One vector is turned by the same rotation once a tick. Each row is the vector after some number of ticks, and that number follows the row.
The counts run from 0 to 478.
[ 11  18 -29   2  23 -13  -5 -36 -21 -37  22  -8  -3  -3 -17 -18   1   9
   3 -19 -30  -5  -1   7  28   9 -18   3   7 -12 -20  29  -1  28] | 132
[ 27 -11 -35 -35   7 -12 -11 -15 -30   7 -26  25 -28 -25 -16 -19  -5  -6
 -21 -12   4 -12  12  15  -3   9  -3  10 -16  38   4  35  11   2] | 312
[ 18 -21 -20 -25 -25  -4   5 -10 -33 -13  38 -19  29 -26   0  15  -9  31
  19  -7   7   9 -25  22  -6   9  31 -16  14   2 -12 -18  -1  -6] | 51
[-11   1  -7 -39  -6  11  12  -5 -48  -4  34 -14  17  10 -11 -11 -17   7
  31  -6   7   3  11  11  20  15  11  -2  -8 -27  19 -19 -36 -23] | 149
[ 24 -17 -31 -13 -22 -14  16  20 -50 -15  26 -33   3 -28 -13   0 -11  32
  31 -19  12   7  -6  18  -3   8  11  -9  -7  -9  -3 -26  -9  -7] | 50
[ -6 -37  29   0  -1   5  10  -4   0  29  -3  -8   8 -27   0   0 -13   5
 -10  -7   1 -22 -12 -36   4  12 -29   7  12  15 -51 -25  -8  14] | 222
[ 22 -18  48  26 -21  19 -18  -8  18  10 -27  34 -21   8  12  27  -7  -8
   6   3  10  -9  -4  -6  -9  -5  -2 -22  25 -26  18 -22  30   1] | 89
[ -3 -12   6   9  -2  35   5 -45   1 -20  28  27   7  -9  -1  32  -4   5
  41  -6  16  -2 -15   5 -15   3  -6 -29 -43 -26   3  -1 -22   1] | 384
[ 11  12  -7  37   2  17  56 -19  11 -29  22  17  20  18  33 -27  11 -24
   2  12  -5   5   0  15  -7   9  15   3  -5 -23 -13  21  -2  -4] | 0
[-17 -42 -24 -15 -15  -6   9 -47 -16  14  18  14   6 -38   6 -17 -13  12
 -32 -21 -12  17   8  -9   6 -29 -20   6   3   5 -21   8  10  26] | 318
[ -8 -30 -22 -27   2  -9 -13 -26   2   2 -28  26 -23 -27   9  -6 -13  12
  -4  -9  -4   2 -25  -9  11 -13  -4 -11 -20  50  -4  42   4  19] | 213
[ 17  -3  -7   2  18  12 -30  11 -10  13 -18   5 -21  23   1   7  50 -28
 -13  15  31   3  28  26   5  12  11 -21   6  -3  22   0  11 -47] | 176
[  6  28 -25 -10  15   1  -8 -44   8   4   3 -31   2 -25 -20   9  10  39
  28  -2 -16 -17 -20  -1  28  21 -33  17 -22  -1 -18 -11  14  -3] | 230
[-21 -32 -16   8  -4   0  -1 -29 -19  26  22   9   8 -10  35  -6 -27 -22
  -7   9  24 -19  17 -21  20 -30  27  13 -32  14  10  15  -6  14] | 16
[ 18 -41  12 -10  13  -1  -4 -33  -9   9  15   8 -12   8 -19 -14   4 -34
 -27   4  30 -31   7 -15 -16  30  25  24  -2  35 -30   3   0   9] | 22
[ 34  -7  -2 -13 -24  -6   6  12 -12 -10  16 -36 -30  19  -8 -32  -8 -24
 -22  19  17   8  -3  12  -9   4  19  16  25  28  27 -17 -17   0] | 442
[ 11 -23  39  22 -20  36   0 -14  33  15 -18  22 -26   6  21  34 -10 -11
  -7  18   0   1  12 -15 -10  -9 -17 -18   6  -5  15 -26  31  -6] | 90
[  2  30 -30 -21   5  -4  11 -37  -4 -21  12 -22  12 -16 -11 -19  28  -8
  11 -11 -33 -14 -18  -1  15   6 -39  23 -33  -4 -26  -3  -3  34] | 130
[-13 -17 -21 -10   4 -19   6 -19 -14 -25  27  -2  -2   4   2 -46  26  -1
   0 -32 -22  16  -2 -14  11  -3 -33  12  -8 -16 -33   4  -3  39] | 31
[-26 -27   7 -32 -23 -25  -6  19  -9  -9  29   2  -7  41  19  -4  -4  -5
  14 -29   4  17   6   8  23  -5   6 -11  13 -24 -11   1  10   4] | 451
[-17 -28 -35 -39   4  -5  23 -23 -40  -4 -19  25  -4  -6 -11 -43   8   2
   0 -24 -14   3  -5  18   6   8 -14   7   2   0 -24  19  -3  11] | 315
[ 23 -11   1  62   6 -14  22  26  -9   6   7  -7  11 -28  23 -13  -1  -1
   5  -6  42 -22  -9   6 -11  11   4   9 -43   2 -16  14  -4  17] | 203
[ 25  11  11   0   1   8 -36  13  38   1  12 -20 -33  32 -24  30  38  -9
   7   0  20  -5 -15  22  23  20   3   8   3   5 -10  -2  29  -4] | 360
[ 33 -30   6  10  -7  -7   3  38 -26 -26 -26  12 -10 -18  16  21  11 -13
  -9  12   6   9  -2 -13 -25 -16   2 -44  19  -2 -19   0  18  -3] | 474
[ 17  33 -40  17   0 -14  42  -4 -17  -7  15 -35   4 -32  -5  -5   0  36
  12  -2 -29  -2 -18  10  24   1 -22   2  -6  -4 -22  -5  10  -2] | 234
[-13  -1 -13  22  11  -1   3   2  14 -20  23  -4 -26  24   1  14  35   2
  -3   9  -8  35 -21  16  39 -22   5 -48   4  -2   2  42 -19   3] | 367
[ 25  -1  19  33  -7  20  40  -4  14 -45   8  18  16   7 -18   8 -14  -4
   2  -6  -5  -6 -17  14 -28  38   0 -13 -10 -14 -25  10  -4   5] | 389
[ 19  -7 -37  -6 -12   4 -18 -18 -20  -6  -6  29 -17   5  13   6  44 -23
  22  -2  28  11  -8  29   8 -19  14 -21 -11 -23  30  -8  15  14] | 181
[ 17 -51  21  -4   2  18 -25  17  -8 -17 -41  31  -5   7 -14  23  -1   0
  -2   6   3  17  21 -13 -15  14  -5 -36  12  -3   4   5   9 -11] | 477
[ 22   7  23   0  13 -12 -47  27  12   1  15 -14 -15  17   4   9  39 -33
 -13   1  39   5  18   3   5   5 -16   8   0   4  -7  -1   0  -6] | 460
[ 18  47 -19 -26  18  -3   4 -23 -14 -18   8  -6 -20 -13   0 -13   8 -14
   3 -28 -34 -24 -16  -9   6   3 -38  20 -24  14 -28  -1   5  14] | 129
[-13   9 -29 -17  18  -3  10 -46  -3 -32  17 -22  12  -1 -29 -19  13  12
  10 -19 -36  -5 -11   0  24  16 -26   0 -15 -15 -28  20  -6  19] | 131
[ 32   7   1  33   3  23  10 -11   3 -28  41  39 -20 -12  -7  25 -22  -7
  14 -22  26  -5  -2   3 -17  -7  -6 -21 -10 -12  -2  16 -12  12] | 386
[-23   0   9 -44 -23  15  -4  -9 -10  12  14  -7  10   0   9  10 -23  23
  43  -3 -15   6 -16  -2  39  -7  11  -9  -7   0  32 -25 -17 -13] | 248
[ 13   1   5   2  -2   3   9 -49 -10  -1  19 -10  13 -10   5   3 -22   4
 -48 -14 -36  -8  11  -9  23   2   4  16  36 -10 -12  -3  41  12] | 422
[ 12   6  -7  -7  24 -10 -40   6  -5 -22  -2  -8   1  24  -6   1  63 -13
  23   4  28  11 -12  20  19  12 -19  -1 -20 -16   3   7  -5   0] | 464
[ -6  -8  39  11  -4  33  15 -15  35  10 -23  24 -29  11  27  25  -3 -11
  -6  11 -11  10  13 -17 -15  13 -19 -14   2  17   1 -19  16 -22] | 91
[  7  -8  -2  22  14  30  14 -35  -2 -28  38  38  -6  -3 -19  36 -17   1
  24 -14  25  -1  -4   5 -12   5  -1 -31 -15 -21  -9  13 -20  -4] | 385
[ 13  -2   0 -15  13 -10 -25  16 -23  14 -19 -53   2 -24  13   2  11  16
   3  14 -12   3  30 -31  -7  10 -35   1 -22  30  13 -22   3 -10] | 42
[ -1 -10  -1  39  20   0 -15  -2   8   2  16  10  13  -6  42   7   9   9
  39 -15  21  -7  -3   8   5  12  -1  -1 -53 -10   0  30  11   7] | 199
[-27   1  31  25  -4   6  23  35  -4  -2   2 -17   7  26  13   9  13 -32
 -33  17 -14  -5   6  -5  18 -13  12 -38  17 -26  -4   3 -25 -19] | 271
[ 10  26 -26 -39 -14  18  21 -21 -23  19 -35  24 -13 -25 -10 -24   8 -22
  -4 -15 -12 -42 -15  15  -4   1 -14  25 -29   6   7 -22   2   5] | 413
[ 24 -16  -6 -17  -1  -1   2  -5 -15   0 -38   9  24 -29  -6 -16  13 -15
 -19  15   3 -36 -17   7 -10  27  15  24 -30  33 -17  11   1  -3] | 309
[ -1 -13  25   0   5   2  -2 -33  -3  19  25   1   2 -24  -1  21 -35 -20
 -23 -11   6 -48   9 -27   9   9   8   4   2  28 -35   4  -6  -2] | 121
[ 10  12 -21  -5 -12   3  11   5 -13   1 -26  34 -12  -5  24   6  25  -2
  16  -4  -6  16 -46  41  22 -32  14 -39   5 -15   5   0  11 -12] | 81
